One turn sends every row of this set to another row. A few are shown first. Where does it send the rows asked after them?
z_427: [ 1.62  2.86  2.83  0.81  1.58  3.07 -1.21  3.91 -2.56 -0.87  1.80 -0.43
 -0.74  1.14]
z_548: [-0.58 -0.28 -1.04  2.09 -0.56 -1.99 -0.65 -0.42  1.32  2.02  0.21  3.10
 -0.15 -1.35]
z_193: [-1.57  4.89  1.08 -0.30  1.26  3.24  1.95  1.41 -3.25 -1.57 -2.77  0.52
 -0.27  1.91]
z_228: [ 1.70  3.86 -0.03  0.76 -3.43  3.02  0.48  3.19 -1.07 -4.38  0.32  0.78
  0.44  2.86]
z_366: [ 3.76 -0.44 -0.70  0.34  3.12 -1.75 -1.40 -2.36 -0.48 -2.46  0.13 -2.64
 -1.41  0.54]
z_780: [ 2.13  2.17  0.87  0.23  3.06 -2.71 -0.66 -3.75 -1.51 -2.85 -2.10 -0.95
 -1.42  2.68]
z_437: [ 2.13  0.86 -1.40 -0.21  2.44 -1.91  0.47 -4.03 -0.78 -3.49 -2.04 -2.63
 -0.91  1.27]
z_107: [ 2.75  1.64  1.01  0.78  0.51 -3.18 -0.87 -2.86 -0.37 -3.61 -0.91 -0.37
 -1.29  3.83]
z_821: [-0.97  2.56 -0.19 -4.66 -1.86 -0.41  2.46  2.28 -0.52 -3.20  0.44  1.69
  2.20 -0.21]
z_801: [ 0.28  0.97 -1.03 -2.75  3.42  0.76  1.97 -2.35 -1.88 -1.11  1.58 -2.32
 -1.04 -3.03]
z_511: [ 1.63  1.96 -3.36  2.34  0.12 -0.63 -3.86 -1.77  1.93 -3.69  1.87  0.14
  1.46  2.17]
z_898: [ 1.36  1.40  0.86 -3.98 -0.82  0.09 -0.11  4.13 -0.21 -1.85  2.86  0.82
  1.77 -1.17]
z_506: [-1.00  2.79  0.45 -5.24  1.79  1.08  0.67  2.39 -1.76 -1.42  0.43  0.14
  2.05 -2.22]
z_572: [ 1.13  5.41 -1.90 -0.13 -0.81  4.88  1.05  1.68 -2.80 -2.68 -0.33 -0.58
 -0.05  0.41]
z_144: [-3.25  3.06 -0.63 -4.31  2.00  0.57  0.37 -0.30 -3.31 -1.37 -1.04  0.26
  1.59 -0.90]
z_460: [-0.08  5.65 -0.63  3.27  3.75 -1.68 -1.01 -0.57  0.13 -1.39  1.62  2.29
  0.96  2.18]
z_211: [-0.60  5.43  0.08 -0.64  0.59  4.79  1.37  1.23 -3.27 -3.16 -2.23 -0.17
  0.44  1.26]
z_914: [ 2.08  4.62 -2.01  0.45 -2.47  4.29  0.72  2.58 -2.23 -2.97  0.68 -0.01
 -0.14  1.05]
z_113: [ 2.97  0.63  0.23 -3.02 -0.59 -2.36  1.53  1.70 -0.68 -1.60  3.94 -0.96
 -0.14 -2.03]
z_580: [ 1.06  3.10  2.18  2.38 -2.38  0.96  2.05  1.85 -1.23 -3.76  0.02  2.49
  0.25  3.66]
z_521: [-1.02  1.44 -1.75 -2.08 -3.81 -1.52  0.83  2.06 -0.76 -3.40  1.33  2.04
  2.42  2.17]
z_306: [-0.13  5.53 -0.62  3.44  3.16 -1.49 -0.84 -0.92  0.07 -1.78  2.13  2.48
  1.03  2.57]
z_488: [-1.27  0.43 -0.69  1.38  1.18 -1.71 -0.88 -1.04  0.28  2.80 -0.60  2.32
 -0.17 -2.14]
z_384: [-0.46  3.79 -3.80  1.14  1.58  0.42 -1.95 -3.80  0.53 -3.59 -0.82 -0.40
  1.76  1.77]
z_954: [-1.39  0.46 -1.23  1.77 -0.18 -1.80  0.41 -1.35  0.82  1.82 -0.88  3.15
  0.05 -1.17]
z_459: [-1.96  0.07 -1.64  1.27 -0.01 -1.23  0.36 -2.34  0.29  2.04 -0.48  2.10
 -0.78 -0.76]
z_840: [ 0.24  0.64 -2.55 -2.24 -1.57 -0.83  4.09 -2.09  0.35 -3.89  0.97 -0.31
 -0.18 -0.29]
z_538: [ 0.63  1.83  0.03 -4.53  1.97 -1.50  2.67 -0.34 -2.52 -1.31  0.90 -2.05
  0.13 -2.95]
z_234: [ 0.77  0.41  0.57 -2.41  1.30  0.10 -2.86  3.56 -2.10 -0.68  4.34 -0.33
  0.96 -0.76]
z_438: [ 0.19  5.53 -0.38  3.51  3.48 -1.53 -1.53 -0.66  0.37 -1.53  2.24  2.04
  0.48  2.03]
z_232: [ 0.39  1.76 -1.21 -3.77 -1.90 -2.99  3.83 -0.47 -0.55 -3.21  0.72 -0.39
  0.65 -0.87]
z_727: [ 0.83  3.61  1.12  1.52 -2.84  1.72  1.12  3.49 -1.42 -3.18  0.00  1.71
 -0.25  3.94]
z_161: [ 2.62  4.50 -1.16  0.19 -0.80  4.54 -0.21  2.82 -2.99 -2.03  0.96 -0.92
 -0.39 -0.24]
z_584: [-1.18 -0.95 -1.16  1.68  0.79 -0.90 -0.70 -1.35 -0.09  2.90  0.94  1.61
 -0.91 -1.32]
z_641: [ 2.36  3.39  1.45  0.90  1.12  4.41 -1.76  3.60 -2.97 -1.87  1.88 -0.80
 -0.89  0.11]
z_557: [ 2.25  2.49  4.24  1.99  1.71  2.61 -1.32  3.08 -2.57 -1.31  1.99  0.62
 -0.95  0.90]
z_862: [ 3.43 -0.45 -1.36  0.87  0.28 -2.54 -0.18 -2.71  0.46 -3.97 -0.55 -1.56
 -0.77  2.19]
z_902: [-1.10 -0.59 -1.65  2.08 -0.93 -1.83 -0.37 -1.10  0.58  1.77  0.83  2.65
 -0.99 -0.49]
z_302: [ 3.09 -1.07 -0.86 -1.36 -0.57 -0.78  0.74 -0.04  0.24 -2.45  4.95 -0.92
 -1.09 -1.02]
z_88: [-1.05  4.64  2.74  0.80  2.49  2.52  1.81 -0.24 -3.57 -2.21 -2.46  0.97
  0.06  1.26]
z_754: [ 0.97  2.24 -2.51  1.54  3.91  0.87 -4.35 -2.31  0.39 -2.11  1.44 -1.18
  1.24  0.07]
z_959: [ 3.68  1.33  1.71  0.83  2.88 -2.84 -1.97 -2.36 -0.86 -2.64  0.00 -1.18
 -1.65  2.63]

z_113 moves to z_538
z_427 moves to z_193
z_580 moves to z_557
And these:
z_862 moves to z_366
z_521 moves to z_234
z_584 moves to z_459
z_801 moves to z_840
z_959 moves to z_780
z_914 moves to z_161
z_548 moves to z_488
z_506 moves to z_821
z_384 moves to z_511
z_211 moves to z_228

